In the data rows, the value 128 means zero.
Here are some points, each followed by its number:
[135. 121. 108. 137. 136. 121. 148. 125. 121. 143. 120.  86. 158. 121.] 0
[111. 119. 109. 125. 117. 181. 145. 144. 127.  78. 110.  93. 175. 167.] 1
[104. 100. 115. 128. 116. 243. 142. 155. 150.  13.  97. 100. 198. 173.] 2
[154. 140. 111.  99. 122.  94. 119. 109. 114. 166. 138. 124.  74. 115.] 3
[132. 140. 107. 127. 130.  58. 133. 118. 120. 156. 133.  94. 132. 100.] 4
[154. 134. 113. 117. 141. 122. 113. 120. 116. 176. 163. 170.  63. 107.] 5
[134. 124. 192. 130. 101.  73. 101. 128. 131. 137. 115. 195. 116.  86.] 6
[111. 123. 109. 125. 117. 173. 146. 142. 130.  75. 111.  89. 174. 165.] 7
[128. 126. 212. 150. 149.  87. 112. 130. 142. 113. 123. 187. 129. 141.] 8
[138. 136. 122.  94. 140. 120. 107. 118. 111. 178. 166. 174.  47. 113.] 9
[130. 134. 102. 145. 147. 124. 147. 132. 119. 154. 129.  86. 158. 129.] 10
[155. 118. 137. 118. 154. 147.  94. 113. 152. 158. 172. 238.  69.  85.] 11
[114. 133. 105. 121. 110. 137. 148. 130. 131. 101. 114.  79. 162. 161.] 12
[169. 140. 105.  44. 132. 111.  93. 121. 112. 153. 149. 189.  37.  92.] 13
[114. 140. 146. 150. 142. 210. 160. 141. 131. 106. 126.  89. 169. 165.] 14
[157. 135. 103. 129. 100.  74. 115. 124. 114. 162. 134. 131.  88.  94.] 15
[116. 146. 124. 125. 133. 104. 126. 105. 110. 175. 155. 126.  73. 130.] 16
[131. 134. 132. 120. 100.  46. 125. 120. 122. 154. 126. 103. 128.  89.] 17
[153. 139. 105. 149. 114.  85. 132. 105. 115. 159. 145. 107.  98. 120.] 18
[123. 143. 129. 102. 135. 107. 116. 108. 111. 182. 152. 138.  58. 122.] 19
[123. 141.  99. 131. 128. 107. 147. 125. 124. 135. 116.  79. 157. 139.] 20
[124. 130. 173. 129. 119.  51. 114. 132. 123. 136. 121. 149. 120. 122.] 21
[110.  97. 115. 135. 120. 228. 144. 152. 145.  36. 105.  97. 195. 168.] 22
[134. 140. 102. 127. 131.  84. 142. 115. 119. 157. 143.  82. 135. 107.] 23
[164. 126. 101. 138. 103.  74. 121. 114. 110. 165. 143. 128.  87. 104.] 24
[108.  92. 118. 133. 122. 255. 138. 154. 160.  10.  96. 112. 207. 172.] 25
[122. 138. 127. 128. 124.  77. 137. 127. 125. 144. 129.  66. 144. 132.] 26
[130. 133. 105. 128. 132. 111. 144. 121. 125. 143. 118.  83. 158. 119.] 27
[133. 126. 177. 142. 108.  72. 103. 125. 134. 142. 125. 194. 116.  82.] 28
[131. 122. 104. 136. 134. 148. 141. 129. 122. 136. 120.  94. 166. 128.] 29
[115. 128. 113. 125. 114. 152. 146. 136. 131.  91. 112.  80. 168. 163.] 30
[136. 134. 119. 127.  95.  56. 119. 123. 116. 156. 129. 125. 108.  90.] 31
[135. 131. 104. 162. 165.  95. 141. 120. 119. 162. 130.  99. 128. 139.] 32
[149. 134. 108. 119. 102.  71. 115. 120. 111. 160. 136. 136.  85.  91.] 33
[ 99.  96. 119. 129. 111. 255. 143. 157. 156.   0.  98.  97. 207. 173.] 34
[153. 121. 104. 152. 134.  80. 132. 120. 114. 161. 150. 109. 108. 116.] 35
[140. 127. 108. 137. 134.  94. 144. 121. 121. 152. 133.  80. 145. 113.] 36
[123. 131. 177. 145. 136. 109. 136. 139. 127. 116. 128. 107. 146. 159.] 37
[105. 118. 116. 131. 113. 208. 149. 151. 138.  42. 102.  89. 186. 167.] 38
[145. 134.  98. 139. 140.  68. 136. 115. 118. 158. 139.  87. 123. 110.] 39
[123. 134. 151. 125. 117.  57. 129. 130. 127. 140. 122.  98. 134. 137.] 40
[118. 121. 117. 156. 150. 173. 136. 137. 122. 125. 118. 113. 170. 151.] 41
[158. 135. 101. 126. 118.  90. 127. 114. 111. 168. 139. 120.  86. 114.] 42
[108. 135. 106. 124. 115. 158. 149. 135. 130.  87. 109.  84. 168. 166.] 43
[132. 124. 208. 145. 116.  76. 103. 124. 138. 126. 118. 207. 116. 105.] 44
[162. 133. 109.  56. 139. 116.  88. 121. 117. 157. 145. 210.  31.  86.] 45
[133. 139. 122.  90. 134. 108. 112. 112. 107. 175. 153. 153.  51. 116.] 46
[102. 103. 115. 129. 109. 232. 142. 152. 149.  12. 101.  97. 198. 171.] 47
[113. 136. 112. 122. 103. 129. 150. 130. 133.  92. 112.  74. 164. 161.] 48
[154. 136. 105. 137. 116.  90. 128. 113. 116. 168. 141. 109.  92. 117.] 49
[142. 132. 134.  93.  87.  55. 104. 123. 115. 152. 132. 155.  82.  73.] 50
[139. 108. 109. 140. 143. 178. 136. 134. 121. 141. 116. 113. 164. 141.] 51
[117. 132. 107. 138. 130. 169. 159. 134. 127. 121. 114.  90. 167. 152.] 52
[100.  98. 113. 130. 113. 252. 142. 157. 157.   0. 100. 104. 202. 174.] 53
[116. 127. 109. 125. 119. 150. 146. 137. 127. 104. 114.  88. 165. 157.] 54
[131. 122. 199. 155. 139.  90. 106. 123. 151. 138. 123. 216. 119. 110.] 55
[124. 129. 182. 134. 130.  66. 115. 134. 131. 130. 124. 154. 130. 130.] 56
[151. 134. 104. 135. 102.  70. 121. 119. 116. 163. 128. 118.  99. 100.] 57
[122. 131. 182. 149. 152. 145. 136. 135. 135. 108. 133. 127. 149. 159.] 58
[169. 130. 105.  87. 108.  85. 105. 125. 112. 158. 139. 154.  61.  91.] 59
[120. 135. 153. 128. 118.  66. 129. 133. 126. 136. 121.  87. 136. 142.] 60
[127. 124. 208. 160. 157.  99. 112. 127. 154. 124. 128. 201. 129. 138.] 61
[126. 140. 118. 148. 141. 120. 127. 121. 110. 188. 166. 140.  76. 122.] 62
[ 99.  96. 116. 128. 109. 255. 143. 154. 159.   0.  97. 102. 209. 173.] 63
[157. 118. 151.  83. 136. 122.  86. 117. 136. 147. 139. 228.  54.  77.] 64
[100. 110. 118. 134. 118. 255. 151. 152. 154.   8.  88. 101. 204. 171.] 65
[163. 127. 100. 142. 106.  78. 122. 121. 114. 167. 142. 132.  88. 100.] 66
[120. 126. 157. 167. 180. 131. 125. 126. 159. 169. 139. 164. 138. 124.] 67
[129. 123. 216. 146. 131.  73. 107. 129. 139. 118. 119. 198. 119. 126.] 68
[152. 133. 108. 117. 101.  72. 114. 118. 114. 158. 132. 143.  84.  93.] 69
[144. 126. 146.  64.  92.  66.  93. 127. 113. 141. 133. 173.  69.  69.] 70
[146. 113. 162. 131. 144. 135.  93. 118. 162. 154. 162. 235.  91.  77.] 71
[153. 123. 107. 146. 147. 100. 139. 117. 118. 154. 158.  98. 122. 124.] 72
[118. 107. 111. 128. 125. 216. 144. 146. 137.  76. 106. 103. 184. 170.] 73
[159. 120. 142.  99. 130. 112.  93. 117. 135. 153. 138. 220.  58.  76.] 74
[141. 132. 122. 122.  92.  61. 120. 124. 116. 156. 130. 123.  99.  90.] 75
[152. 123. 110. 145. 145.  90. 140. 117. 117. 153. 155.  94. 119. 122.] 76
[146. 138. 103. 137. 119.  65. 131. 112. 117. 161. 136. 102. 111. 102.] 77
[114. 140. 107. 117. 109. 118. 147. 127. 130. 110. 113.  73. 156. 159.] 78
[ 91. 145. 130. 167. 155. 242. 125. 137. 147. 106. 102. 136. 193. 163.] 79
[144. 130. 108. 155. 154.  84. 139. 116. 117. 156. 147.  90. 121. 130.] 80
[141. 137. 111. 131. 116.  61. 129. 117. 119. 158. 131.  97. 118. 101.] 81
[ 96. 143. 128. 164. 157. 215. 126. 137. 142. 118. 110. 132. 181. 160.] 82
[147. 129.  95. 168. 181. 111. 132. 123. 134. 184. 155. 140. 134. 111.] 83
[129. 129. 159. 132.  93.  60. 107. 128. 118. 145. 119. 164. 120.  83.] 84
[128. 127. 204. 151. 151.  79. 112. 131. 142. 119. 123. 187. 126. 135.] 85
[171. 131.  94.  85. 113.  87. 105. 119. 109. 162. 144. 163.  56.  93.] 86
[152. 120. 138.  47. 111.  87.  90. 126. 113. 139. 139. 180.  48.  72.] 87
[123. 113. 109. 130. 129. 203. 145. 136. 129. 104. 108. 106. 178. 153.] 88
[127. 123. 208. 153. 156.  91. 115. 133. 145. 119. 125. 189. 128. 138.] 89
[149. 132. 127.  59. 144. 124.  96. 118. 114. 172. 164. 207.  26. 100.] 90
[156. 126. 106. 181. 144. 129. 118. 121. 148. 176. 166. 171. 117. 107.] 91
[113. 134. 108. 124. 110. 137. 149. 133. 130.  95. 114.  81. 163. 163.] 92
[109. 137. 107. 127. 111. 162. 151. 139. 134.  81. 104.  81. 171. 164.] 93
[136. 115. 204. 147. 121. 103.  88. 117. 154. 143. 118. 254. 108.  69.] 94
[122. 128. 185. 164. 171. 176. 134. 127. 158. 137. 145. 172. 146. 133.] 95
[131. 115. 212. 166. 128. 107.  91. 117. 163. 153. 125. 255. 104.  85.] 96
[116. 138. 143. 132. 125. 111. 144. 135. 127. 129. 125.  70. 150. 160.] 97
[134. 139. 111. 130. 132.  63. 134. 122. 121. 157. 134.  84. 133. 100.] 98
[141. 127. 148.  84.  94.  64.  94. 126. 117. 149. 131. 186.  74.  67.] 99
[108. 139. 110. 131. 121. 193. 156. 145. 130.  89.  95.  87. 176. 163.] 100
[147. 129. 106. 140. 139.  90. 142. 115. 124. 152. 137.  83. 134. 117.] 101
New points follow, each followed by the numbers of its two nearest points above by angle, smallest number first.
[120. 146. 130. 128. 130. 101. 128. 102. 113. 171. 154. 113.  79. 131.] 16 19
[159. 126. 109. 144. 136.  73. 132. 111. 114. 158. 152. 114. 100. 111.] 18 35
[128. 146. 123. 133. 128.  98. 130. 102. 114. 166. 152. 115.  85. 131.] 16 49
[122. 127. 175. 167. 174. 177. 135. 123. 161. 148. 146. 176. 144. 128.] 67 95
[126. 135.  99. 135. 132. 112. 150. 120. 125. 132. 118.  84. 157. 134.] 20 27
[145. 139. 100. 136. 142.  66. 138. 115. 119. 155. 136.  96. 121. 109.] 4 39
[129. 127. 148. 137. 126.  68. 115. 135. 123. 151. 125. 149. 123.  99.] 21 84
[150. 131. 129.  48. 142. 122.  91. 116. 111. 170. 158. 209.  26.  99.] 45 90
[136. 115. 107. 149. 152. 141. 154. 131. 117. 153. 131.  94. 165. 127.] 10 29
[136. 130. 135. 121.  95.  64. 109. 131. 113. 155. 127. 155.  98.  81.] 50 84
[157. 138. 109. 104. 119.  96. 119. 110. 113. 163. 139. 125.  79. 114.] 3 42
[123. 139. 110. 129. 131.  83. 139. 124. 123. 151. 122.  77. 148. 124.] 26 36
[144. 128. 130.  96.  96.  69. 105. 125. 113. 148. 132. 150.  83.  82.] 50 70
[129. 138. 104. 128. 127. 103. 145. 120. 124. 148. 120.  78. 155. 114.] 27 36
[138. 124. 149.  99. 101.  74.  95. 124. 118. 152. 128. 186.  79.  71.] 70 99
[130. 128. 192. 130.  92.  56.  99. 128. 129. 130. 114. 192. 114. 100.] 6 28
[160. 123. 125.  57. 116.  93.  95. 122. 114. 148. 141. 183.  43.  77.] 13 87
[ 94. 160. 122. 165. 164. 128. 129. 123. 114. 155. 143. 124. 126. 146.] 32 83
[132. 122. 209. 149. 117.  80. 103. 126. 141. 129. 119. 209. 117. 105.] 44 55
[127. 115. 109. 129. 129. 188. 143. 136. 127. 115. 110. 107. 174. 144.] 73 88
[151. 126.  98. 191. 167. 132. 142. 131. 130. 179. 162. 107. 140. 117.] 32 83
[119. 129. 162. 167. 181. 200. 143. 128. 162. 159. 152. 158. 150. 126.] 67 95
[153. 135.  97. 149. 115.  86. 120. 121. 114. 167. 141. 138. 105. 102.] 24 66
[132. 128. 109. 158. 157. 114. 140. 123. 122. 153. 128.  99. 141. 140.] 10 32
[139. 120. 109. 151. 151. 130. 140. 130. 119. 153. 124. 103. 141. 136.] 10 32
[127. 138. 127. 105. 145. 124. 111. 122. 110. 184. 172. 175.  45. 113.] 5 9
[117. 104. 115. 131. 126. 222. 146. 146. 138.  68. 103. 103. 186. 170.] 22 73
[124. 134. 137. 148. 147. 111. 133. 131. 130. 146. 140. 109. 144. 131.] 32 80
[131. 121. 226. 155. 143.  89.  96. 121. 158. 128. 122. 254. 112. 118.] 55 96
[127. 132. 145. 122.  95.  46. 118. 130. 121. 150. 118. 114. 125.  99.] 17 31
[134. 139. 124.  98. 134. 107. 117. 111. 109. 174. 151. 145.  58. 117.] 19 46
[130. 116. 205. 162. 127. 105.  91. 112. 165. 153. 127. 254. 110.  91.] 94 96
[156. 121. 137.  69. 115.  94.  91. 124. 120. 147. 137. 188.  54.  76.] 70 87
[108. 144. 122. 137. 122. 217. 162. 140. 129. 105.  88.  89. 178. 164.] 88 100
[ 99. 147. 130. 134. 144. 116. 129. 111. 111. 190. 160. 119.  66. 127.] 16 62
[116. 137. 157. 146. 141. 185. 152. 140. 129. 108. 141.  86. 162. 164.] 14 52
[123. 126. 200. 161. 163. 154. 130. 132. 150. 117. 138. 172. 143. 147.] 58 95
[104. 141. 129. 110. 141. 118. 120. 114. 107. 188. 163. 140.  54. 127.] 16 19
[141. 125. 103. 169. 162. 101. 145. 124. 113. 174. 145.  88. 130. 132.] 32 80
[124. 133. 148. 128. 122.  51. 125. 131. 123. 142. 123. 104. 134. 119.] 40 60
[109. 138. 131. 102. 145. 126. 115. 117. 107. 188. 182. 165.  37. 112.] 9 46
[114. 138. 156. 142. 138. 171. 146. 137. 125. 112. 141.  95. 159. 163.] 14 58
[143. 101. 117. 143. 136. 177. 143. 140. 124. 126. 115.  98. 175. 140.] 51 88
[131. 115. 211. 166. 120. 103.  90. 116. 161. 147. 122. 254. 110.  89.] 94 96
[ 87. 150. 126. 159. 141. 112. 134. 109. 110. 179. 155. 105.  82. 136.] 16 62
[139. 135. 112. 133. 108.  62. 120. 124. 116. 160. 131. 126. 107.  92.] 31 75
